In the data rows, 128 means zero.
One hidden rule gives every row of this table a label. Here are some rows, each with its label.
[144, 130, 125, 101, 50, 96, 139, 131, 108, 52, 55, 99, 169, 102, 163, 118, 121, 100, 136, 154, 139, 81, 126, 142, 86, 157, 95, 153, 197, 149, 174, 194] B
[50, 188, 182, 155, 174, 85, 52, 114, 156, 238, 173, 78, 136, 65, 102, 255, 109, 187, 126, 171, 106, 201, 73, 161, 69, 84, 255, 96, 115, 192, 97, 129] A
[164, 48, 188, 154, 147, 136, 116, 72, 144, 116, 92, 79, 177, 109, 111, 140, 121, 130, 142, 155, 126, 189, 154, 142, 59, 92, 183, 107, 113, 96, 72, 66] B
[200, 33, 0, 143, 159, 135, 166, 163, 124, 188, 156, 108, 0, 160, 138, 107, 123, 146, 91, 101, 188, 153, 189, 101, 128, 164, 31, 170, 51, 156, 160, 201] B
[80, 248, 115, 103, 189, 146, 147, 156, 117, 155, 118, 127, 218, 158, 170, 47, 158, 78, 158, 102, 76, 31, 102, 133, 233, 157, 208, 109, 174, 71, 145, 41] E
[97, 109, 108, 79, 130, 88, 136, 158, 121, 143, 132, 171, 118, 91, 177, 191, 124, 120, 125, 143, 106, 64, 136, 130, 92, 166, 100, 123, 167, 200, 169, 214] A
[35, 183, 25, 116, 232, 122, 75, 203, 169, 238, 245, 196, 13, 134, 137, 252, 119, 169, 84, 104, 75, 121, 85, 92, 255, 143, 111, 113, 109, 235, 182, 194] C
[169, 137, 95, 116, 199, 159, 115, 154, 132, 158, 128, 155, 20, 170, 146, 104, 137, 146, 119, 85, 112, 113, 182, 99, 131, 143, 113, 144, 114, 133, 163, 145] F
[125, 112, 131, 191, 152, 125, 125, 128, 113, 158, 158, 148, 93, 126, 127, 142, 119, 144, 114, 101, 137, 166, 173, 134, 146, 139, 87, 119, 55, 175, 147, 132] C
[98, 189, 166, 139, 232, 126, 100, 117, 161, 236, 171, 109, 60, 126, 100, 255, 103, 186, 117, 106, 103, 228, 63, 120, 113, 94, 181, 93, 79, 127, 113, 156] C
[129, 140, 67, 82, 71, 126, 126, 173, 118, 51, 111, 135, 157, 128, 131, 59, 129, 88, 143, 116, 142, 34, 118, 92, 237, 130, 80, 168, 195, 99, 154, 129] F
[156, 189, 94, 92, 131, 114, 98, 131, 116, 133, 171, 168, 0, 143, 111, 189, 125, 135, 110, 127, 77, 143, 146, 113, 250, 153, 135, 75, 125, 85, 92, 160] C
[85, 151, 156, 200, 39, 157, 145, 107, 146, 23, 54, 117, 242, 111, 117, 81, 157, 129, 162, 131, 139, 85, 95, 136, 75, 98, 114, 143, 149, 116, 126, 0] F
[167, 85, 158, 247, 135, 173, 145, 92, 137, 95, 104, 63, 102, 127, 93, 43, 110, 146, 125, 142, 142, 214, 195, 124, 85, 103, 98, 121, 28, 114, 55, 126] B
[105, 88, 123, 31, 82, 63, 146, 159, 107, 109, 91, 175, 174, 96, 160, 188, 106, 92, 124, 165, 142, 0, 114, 141, 50, 135, 93, 153, 160, 162, 164, 224] D
[73, 171, 166, 110, 255, 162, 120, 153, 155, 147, 159, 150, 93, 153, 124, 153, 143, 149, 125, 139, 85, 167, 99, 115, 202, 114, 153, 87, 53, 143, 145, 99] E
[120, 195, 102, 64, 127, 132, 144, 215, 157, 135, 168, 166, 81, 184, 158, 64, 158, 97, 134, 97, 124, 141, 80, 113, 203, 154, 97, 132, 152, 128, 138, 93] E
[144, 64, 143, 201, 54, 122, 142, 108, 125, 75, 116, 68, 115, 98, 103, 156, 112, 123, 128, 143, 114, 101, 162, 155, 54, 97, 84, 132, 111, 109, 46, 136] D
[82, 142, 91, 155, 80, 103, 90, 143, 139, 111, 113, 199, 181, 148, 155, 207, 134, 77, 172, 125, 103, 33, 133, 138, 162, 115, 203, 134, 133, 115, 164, 70] E
[55, 170, 51, 66, 246, 78, 111, 165, 135, 227, 180, 180, 62, 137, 150, 208, 125, 138, 112, 135, 88, 128, 9, 104, 175, 147, 182, 114, 114, 182, 193, 240] C
[152, 145, 174, 116, 111, 159, 142, 165, 114, 147, 154, 168, 191, 146, 141, 46, 141, 111, 124, 109, 131, 139, 151, 121, 166, 160, 96, 126, 114, 119, 137, 98] E
[140, 75, 108, 62, 129, 114, 120, 139, 135, 168, 121, 145, 138, 158, 149, 247, 150, 104, 139, 125, 125, 99, 122, 132, 113, 112, 126, 98, 158, 148, 168, 103] F
[123, 180, 145, 155, 87, 106, 136, 139, 120, 188, 158, 148, 157, 143, 140, 125, 133, 95, 115, 148, 141, 157, 100, 120, 148, 122, 133, 135, 161, 125, 151, 109] C
[178, 48, 36, 116, 127, 126, 162, 157, 117, 110, 132, 91, 116, 112, 124, 176, 98, 162, 93, 162, 159, 161, 214, 126, 58, 128, 60, 167, 7, 156, 97, 180] D
[185, 131, 161, 197, 129, 178, 164, 116, 155, 172, 161, 98, 26, 132, 108, 47, 144, 115, 143, 112, 192, 113, 164, 110, 200, 135, 139, 121, 60, 65, 101, 60] D
[148, 93, 137, 186, 107, 118, 159, 108, 128, 54, 86, 98, 82, 117, 117, 63, 126, 132, 103, 139, 163, 136, 154, 128, 85, 108, 94, 131, 97, 106, 121, 178] B
[147, 144, 128, 73, 95, 146, 123, 151, 120, 180, 112, 133, 164, 151, 153, 163, 142, 126, 128, 112, 134, 146, 119, 111, 199, 135, 139, 122, 136, 115, 152, 133] F
[114, 104, 146, 139, 96, 102, 148, 128, 125, 71, 88, 87, 126, 134, 114, 129, 117, 125, 122, 107, 161, 133, 127, 131, 109, 134, 100, 115, 128, 133, 125, 144] F
[62, 176, 252, 191, 134, 100, 56, 113, 157, 191, 136, 89, 200, 102, 125, 253, 113, 132, 144, 151, 39, 120, 9, 153, 34, 78, 255, 110, 202, 161, 97, 65] C
[39, 224, 183, 160, 211, 159, 76, 114, 169, 163, 202, 165, 110, 166, 119, 171, 140, 212, 153, 96, 55, 208, 101, 105, 182, 107, 210, 75, 169, 125, 93, 113] C
[29, 210, 165, 56, 132, 134, 97, 140, 125, 153, 161, 189, 183, 165, 160, 158, 162, 97, 162, 113, 63, 79, 1, 95, 202, 113, 255, 87, 202, 115, 175, 122] E
[180, 147, 141, 255, 189, 188, 91, 107, 156, 177, 154, 74, 130, 126, 89, 73, 123, 175, 123, 103, 153, 220, 136, 137, 156, 102, 131, 73, 27, 100, 53, 77] D
[173, 136, 221, 194, 113, 187, 164, 93, 121, 163, 75, 113, 235, 129, 113, 43, 138, 96, 145, 118, 196, 147, 218, 108, 192, 117, 83, 136, 128, 63, 72, 0] B
[137, 54, 51, 163, 129, 126, 138, 110, 131, 170, 97, 103, 71, 114, 138, 158, 89, 140, 100, 152, 172, 103, 210, 137, 14, 155, 44, 140, 39, 156, 128, 255] B
[153, 55, 57, 231, 98, 100, 124, 51, 109, 98, 103, 98, 77, 74, 99, 228, 73, 143, 78, 151, 145, 120, 174, 166, 0, 113, 99, 137, 61, 187, 127, 192] D
[92, 187, 0, 66, 141, 80, 116, 176, 115, 180, 158, 219, 87, 146, 164, 214, 124, 158, 102, 106, 154, 103, 84, 96, 203, 152, 94, 155, 99, 187, 198, 199] E
[162, 122, 61, 106, 83, 136, 136, 131, 105, 77, 101, 109, 133, 112, 166, 106, 127, 130, 120, 122, 188, 139, 146, 123, 127, 139, 53, 165, 110, 129, 111, 168] B
[142, 149, 44, 78, 211, 143, 111, 214, 113, 218, 162, 162, 58, 147, 173, 139, 134, 130, 111, 91, 134, 68, 98, 95, 117, 159, 56, 168, 111, 175, 201, 215] C
[255, 29, 79, 146, 72, 186, 152, 101, 89, 13, 86, 96, 136, 104, 132, 65, 123, 86, 115, 127, 204, 63, 229, 135, 67, 159, 0, 183, 119, 64, 155, 77] B
[114, 115, 148, 110, 59, 88, 131, 128, 118, 61, 83, 110, 223, 102, 102, 63, 136, 112, 135, 166, 103, 122, 103, 144, 45, 128, 201, 145, 185, 131, 118, 47] B
[58, 142, 92, 131, 201, 116, 63, 111, 167, 233, 186, 179, 50, 147, 120, 255, 119, 172, 88, 110, 85, 252, 76, 136, 162, 145, 108, 123, 74, 185, 134, 238] C
[105, 89, 140, 136, 88, 132, 164, 102, 117, 46, 87, 112, 215, 124, 117, 107, 131, 104, 148, 152, 117, 128, 128, 136, 87, 130, 137, 150, 153, 114, 138, 99] F
[135, 158, 164, 146, 155, 143, 170, 84, 138, 101, 80, 139, 131, 87, 108, 71, 127, 148, 138, 129, 171, 79, 133, 129, 80, 139, 81, 139, 157, 99, 139, 55] D
[128, 73, 136, 143, 113, 107, 112, 101, 135, 105, 143, 131, 115, 111, 127, 168, 89, 153, 119, 161, 126, 155, 114, 159, 24, 114, 121, 117, 52, 216, 133, 169] A
[217, 68, 22, 143, 210, 69, 127, 138, 107, 145, 145, 165, 21, 101, 116, 177, 104, 137, 114, 148, 150, 133, 162, 129, 96, 143, 75, 162, 9, 233, 148, 233] D
[74, 244, 159, 83, 251, 130, 97, 104, 161, 182, 183, 176, 185, 162, 153, 145, 155, 143, 134, 113, 66, 142, 64, 122, 177, 121, 209, 81, 71, 88, 78, 49] E
[166, 130, 196, 70, 30, 138, 163, 104, 126, 41, 84, 84, 187, 126, 146, 0, 149, 58, 149, 126, 136, 35, 169, 135, 195, 120, 143, 151, 252, 42, 151, 18] B
[147, 40, 141, 106, 64, 152, 171, 119, 134, 75, 83, 83, 114, 119, 137, 88, 128, 98, 135, 149, 146, 120, 150, 122, 86, 116, 104, 128, 104, 114, 91, 145] B
[178, 64, 65, 237, 108, 153, 116, 69, 114, 110, 140, 108, 229, 112, 85, 215, 127, 113, 83, 168, 177, 122, 155, 126, 0, 102, 187, 75, 132, 169, 89, 87] D
[127, 105, 120, 131, 192, 137, 95, 121, 143, 197, 136, 164, 96, 121, 115, 103, 131, 153, 133, 125, 49, 129, 94, 128, 140, 108, 178, 102, 111, 154, 140, 105] A
[75, 255, 124, 84, 211, 107, 100, 168, 162, 189, 163, 191, 85, 173, 134, 209, 154, 94, 146, 96, 93, 142, 14, 100, 231, 115, 160, 106, 126, 178, 144, 138] E
[71, 143, 161, 140, 167, 106, 132, 136, 122, 98, 111, 138, 155, 107, 139, 207, 114, 130, 124, 150, 102, 145, 83, 140, 85, 127, 125, 108, 131, 155, 143, 203] C
[184, 38, 235, 255, 60, 152, 158, 59, 137, 97, 78, 112, 141, 101, 104, 104, 106, 149, 109, 140, 180, 101, 223, 152, 95, 98, 164, 131, 39, 131, 38, 136] B
[193, 107, 122, 246, 134, 195, 142, 74, 145, 138, 165, 44, 72, 115, 106, 147, 109, 187, 107, 134, 159, 255, 220, 146, 40, 93, 89, 108, 28, 90, 92, 137] D
[71, 158, 96, 94, 139, 110, 91, 186, 129, 164, 123, 174, 201, 125, 147, 191, 131, 102, 157, 161, 65, 48, 51, 142, 95, 158, 172, 105, 149, 189, 162, 115] E
[143, 33, 176, 176, 68, 88, 148, 108, 94, 27, 58, 80, 222, 120, 113, 14, 132, 69, 137, 123, 170, 105, 167, 125, 117, 133, 141, 135, 170, 134, 85, 0] B
[171, 84, 124, 213, 96, 137, 146, 130, 128, 90, 147, 127, 76, 118, 130, 170, 126, 140, 131, 141, 176, 89, 144, 134, 104, 139, 144, 134, 33, 133, 156, 181] D
[129, 158, 138, 105, 94, 122, 137, 75, 139, 154, 155, 71, 193, 99, 86, 165, 130, 137, 116, 135, 128, 100, 190, 150, 45, 112, 127, 133, 38, 155, 91, 154] A
[149, 83, 70, 84, 62, 97, 117, 153, 112, 43, 108, 129, 158, 118, 138, 123, 116, 112, 127, 145, 125, 68, 116, 123, 168, 116, 117, 149, 174, 175, 187, 146] B
[150, 102, 53, 84, 102, 159, 192, 126, 116, 110, 106, 99, 161, 136, 129, 81, 143, 96, 153, 106, 156, 95, 211, 111, 154, 158, 86, 191, 129, 96, 127, 48] B
[252, 82, 51, 85, 11, 139, 175, 131, 96, 3, 89, 61, 201, 113, 144, 0, 143, 72, 134, 129, 192, 37, 249, 121, 68, 151, 33, 190, 75, 70, 73, 84] B
[176, 153, 153, 121, 84, 116, 115, 93, 130, 150, 96, 127, 147, 117, 113, 39, 121, 147, 137, 144, 142, 192, 163, 129, 138, 140, 159, 113, 94, 97, 114, 96] B
[167, 76, 179, 166, 24, 114, 162, 94, 106, 57, 108, 126, 255, 108, 119, 44, 101, 117, 111, 138, 146, 131, 155, 151, 77, 134, 109, 133, 96, 101, 112, 130] D
[130, 132, 201, 145, 222, 152, 128, 63, 130, 165, 164, 48, 73, 140, 85, 102, 108, 207, 139, 147, 93, 188, 151, 141, 131, 90, 118, 101, 85, 121, 73, 15] C
[170, 166, 0, 63, 132, 138, 153, 230, 103, 137, 129, 169, 20, 162, 157, 110, 144, 104, 120, 99, 160, 56, 139, 89, 183, 193, 12, 169, 140, 152, 180, 210] F
[167, 53, 213, 135, 72, 97, 143, 103, 117, 114, 73, 60, 249, 96, 124, 29, 127, 84, 143, 147, 140, 87, 126, 147, 71, 107, 200, 119, 221, 45, 120, 0] B
[105, 135, 189, 115, 133, 78, 128, 165, 127, 124, 111, 117, 173, 112, 129, 147, 133, 129, 117, 140, 93, 108, 152, 128, 104, 108, 159, 128, 169, 112, 137, 112] A
[120, 152, 186, 117, 145, 159, 113, 159, 142, 163, 146, 121, 41, 167, 153, 90, 142, 98, 132, 91, 98, 133, 143, 95, 173, 125, 168, 138, 139, 76, 136, 73] E
[17, 182, 172, 90, 204, 78, 107, 140, 128, 137, 149, 168, 150, 111, 150, 217, 130, 84, 161, 120, 73, 118, 0, 139, 118, 125, 203, 106, 189, 133, 167, 71] C
[193, 55, 206, 232, 0, 129, 181, 97, 121, 0, 31, 0, 225, 104, 89, 0, 126, 112, 135, 138, 163, 122, 215, 145, 85, 87, 123, 99, 88, 46, 69, 0] B
[103, 129, 255, 134, 93, 161, 106, 112, 145, 184, 136, 146, 178, 142, 105, 73, 123, 141, 146, 118, 85, 145, 98, 114, 108, 108, 196, 97, 142, 48, 93, 69] E
[60, 233, 235, 253, 197, 138, 63, 122, 183, 227, 227, 147, 81, 180, 92, 134, 138, 213, 154, 103, 55, 255, 135, 134, 132, 83, 232, 49, 30, 81, 144, 139] C
[171, 80, 196, 133, 29, 124, 174, 107, 126, 83, 66, 75, 217, 110, 136, 40, 138, 69, 146, 127, 155, 81, 185, 130, 126, 140, 98, 140, 199, 14, 115, 39] B
Which column or columns does the hidden rule look at? Columns are counted from 0, in order:
0 10 13
Here are more rows. What is the label of each one?
[98, 208, 187, 125, 150, 106, 112, 91, 141, 101, 163, 148, 124, 99, 151, 166, 122, 131, 135, 171, 81, 169, 56, 153, 93, 100, 188, 119, 178, 153, 127, 63]: A
[132, 26, 135, 113, 72, 85, 109, 103, 105, 161, 55, 137, 139, 106, 146, 94, 110, 77, 127, 145, 102, 43, 126, 150, 48, 113, 66, 162, 208, 165, 133, 118]: B
[87, 220, 155, 151, 230, 186, 104, 131, 173, 232, 169, 127, 85, 174, 122, 80, 166, 165, 128, 80, 82, 175, 102, 105, 232, 121, 178, 83, 38, 62, 67, 60]: E
[94, 179, 168, 69, 193, 169, 102, 138, 163, 146, 120, 178, 88, 147, 116, 14, 155, 130, 145, 96, 121, 173, 180, 111, 199, 139, 201, 122, 150, 66, 109, 85]: E
[98, 183, 222, 193, 179, 139, 116, 145, 161, 130, 128, 169, 238, 159, 137, 127, 158, 140, 161, 104, 77, 231, 35, 119, 252, 105, 212, 83, 247, 55, 119, 0]: E
[188, 88, 128, 137, 107, 170, 145, 41, 125, 54, 100, 58, 77, 134, 96, 24, 110, 163, 110, 112, 133, 176, 152, 123, 106, 119, 46, 118, 61, 94, 50, 39]: B
[119, 126, 49, 114, 160, 114, 112, 149, 153, 255, 174, 159, 37, 144, 115, 146, 82, 209, 107, 125, 130, 182, 99, 127, 122, 144, 190, 114, 70, 198, 137, 209]: C
[183, 125, 255, 255, 19, 156, 168, 96, 120, 50, 43, 38, 218, 91, 93, 7, 127, 113, 141, 160, 133, 135, 167, 149, 81, 96, 102, 108, 132, 59, 47, 0]: B
[115, 185, 106, 66, 108, 135, 99, 152, 153, 104, 147, 140, 146, 171, 170, 65, 151, 97, 126, 96, 139, 113, 129, 105, 211, 132, 120, 147, 144, 134, 153, 121]: E
[207, 79, 126, 227, 172, 182, 134, 99, 163, 93, 110, 74, 167, 131, 83, 51, 123, 180, 118, 140, 147, 207, 187, 130, 84, 105, 113, 113, 23, 36, 65, 85]: B
[121, 119, 130, 138, 113, 98, 107, 100, 123, 66, 125, 114, 141, 110, 146, 108, 124, 112, 121, 155, 118, 116, 136, 141, 94, 130, 152, 130, 137, 160, 174, 97]: A
[37, 182, 0, 0, 133, 80, 110, 238, 93, 218, 162, 210, 46, 163, 140, 152, 133, 114, 134, 119, 125, 93, 124, 126, 140, 150, 99, 120, 113, 200, 255, 255]: E
[128, 111, 103, 219, 127, 112, 137, 77, 113, 63, 87, 51, 210, 132, 117, 49, 105, 179, 124, 133, 187, 50, 214, 124, 51, 90, 87, 130, 166, 117, 118, 187]: F
[166, 101, 138, 120, 118, 166, 142, 158, 87, 125, 115, 113, 105, 125, 148, 34, 136, 106, 113, 135, 198, 112, 186, 120, 131, 153, 66, 164, 144, 125, 119, 147]: B
[57, 134, 63, 92, 210, 97, 67, 208, 112, 214, 164, 155, 77, 115, 136, 255, 132, 150, 107, 132, 152, 108, 80, 141, 193, 138, 96, 114, 118, 205, 162, 231]: C
[53, 188, 255, 0, 127, 78, 127, 141, 135, 88, 139, 139, 195, 148, 159, 158, 144, 77, 170, 96, 91, 73, 0, 115, 247, 129, 255, 99, 203, 166, 120, 11]: E
[85, 34, 102, 98, 149, 63, 90, 122, 110, 153, 188, 113, 107, 63, 135, 255, 99, 195, 116, 150, 158, 134, 120, 136, 45, 121, 76, 129, 57, 219, 152, 248]: A
[83, 181, 233, 129, 165, 140, 130, 131, 150, 77, 128, 124, 194, 132, 125, 149, 139, 123, 153, 117, 55, 178, 79, 126, 155, 84, 235, 86, 161, 69, 94, 0]: E
[214, 87, 112, 146, 32, 106, 172, 118, 90, 117, 59, 97, 184, 113, 153, 108, 103, 98, 111, 137, 167, 98, 206, 158, 89, 153, 87, 166, 168, 146, 143, 141]: B
[193, 40, 183, 198, 60, 119, 158, 92, 112, 35, 63, 61, 191, 110, 101, 74, 106, 96, 133, 140, 189, 66, 153, 141, 48, 140, 57, 122, 99, 88, 116, 92]: B
[82, 255, 226, 119, 87, 170, 114, 137, 159, 122, 115, 137, 255, 170, 161, 30, 171, 82, 183, 118, 86, 207, 74, 118, 231, 96, 200, 114, 206, 43, 97, 51]: E
[145, 117, 97, 117, 74, 149, 162, 131, 106, 75, 116, 141, 131, 155, 152, 29, 138, 117, 158, 137, 160, 104, 199, 133, 146, 166, 79, 159, 236, 115, 115, 34]: F
[140, 122, 55, 36, 161, 102, 98, 169, 134, 213, 98, 187, 112, 183, 141, 108, 134, 127, 129, 93, 145, 99, 124, 105, 184, 155, 115, 144, 114, 168, 144, 200]: F
[189, 42, 67, 65, 118, 133, 137, 116, 107, 73, 117, 131, 155, 110, 131, 148, 91, 132, 100, 152, 153, 94, 199, 149, 86, 120, 116, 158, 97, 161, 155, 145]: D
[80, 231, 82, 7, 111, 94, 133, 163, 120, 86, 131, 181, 43, 186, 155, 183, 145, 97, 148, 107, 189, 37, 110, 119, 199, 180, 178, 151, 221, 112, 186, 103]: E
[202, 73, 150, 216, 163, 117, 149, 75, 130, 79, 107, 96, 178, 128, 79, 129, 127, 149, 140, 134, 115, 176, 162, 154, 125, 116, 96, 137, 109, 93, 89, 182]: B
[88, 169, 112, 108, 132, 104, 107, 124, 141, 179, 151, 186, 78, 167, 140, 181, 124, 161, 117, 92, 81, 190, 153, 120, 244, 127, 133, 133, 72, 139, 135, 152]: E
[118, 136, 164, 145, 92, 131, 121, 85, 119, 17, 103, 92, 156, 83, 127, 68, 128, 100, 138, 163, 130, 103, 135, 148, 95, 124, 122, 145, 185, 139, 131, 109]: D
[42, 199, 182, 142, 181, 140, 110, 123, 156, 144, 126, 121, 142, 148, 111, 141, 144, 124, 142, 125, 104, 164, 68, 129, 189, 112, 182, 118, 175, 78, 112, 84]: E
[107, 151, 96, 92, 149, 126, 117, 135, 129, 101, 177, 159, 36, 134, 125, 210, 150, 131, 134, 105, 90, 87, 101, 119, 121, 147, 76, 125, 137, 118, 123, 255]: C
[87, 113, 47, 177, 94, 185, 135, 111, 128, 161, 155, 122, 85, 159, 112, 90, 145, 186, 104, 96, 146, 184, 143, 106, 177, 131, 154, 92, 130, 111, 100, 145]: E
[161, 147, 142, 207, 172, 106, 117, 109, 141, 151, 112, 114, 116, 126, 116, 177, 131, 127, 144, 127, 76, 153, 115, 156, 171, 104, 146, 138, 110, 148, 109, 92]: B
[69, 240, 168, 123, 184, 146, 119, 101, 151, 181, 173, 168, 118, 167, 111, 151, 164, 158, 138, 93, 86, 225, 105, 87, 200, 144, 124, 114, 104, 128, 134, 73]: E
[94, 45, 115, 109, 32, 148, 204, 134, 107, 124, 77, 107, 219, 121, 142, 131, 152, 94, 150, 121, 131, 39, 111, 143, 89, 142, 102, 199, 209, 145, 196, 58]: F
[140, 162, 181, 129, 133, 114, 136, 72, 138, 120, 154, 86, 189, 109, 100, 100, 143, 144, 123, 123, 129, 211, 171, 130, 71, 135, 131, 125, 98, 128, 92, 104]: A
[69, 206, 198, 60, 76, 108, 126, 134, 126, 87, 105, 109, 255, 145, 129, 90, 155, 85, 160, 139, 56, 83, 70, 141, 143, 121, 241, 135, 204, 102, 132, 109]: E
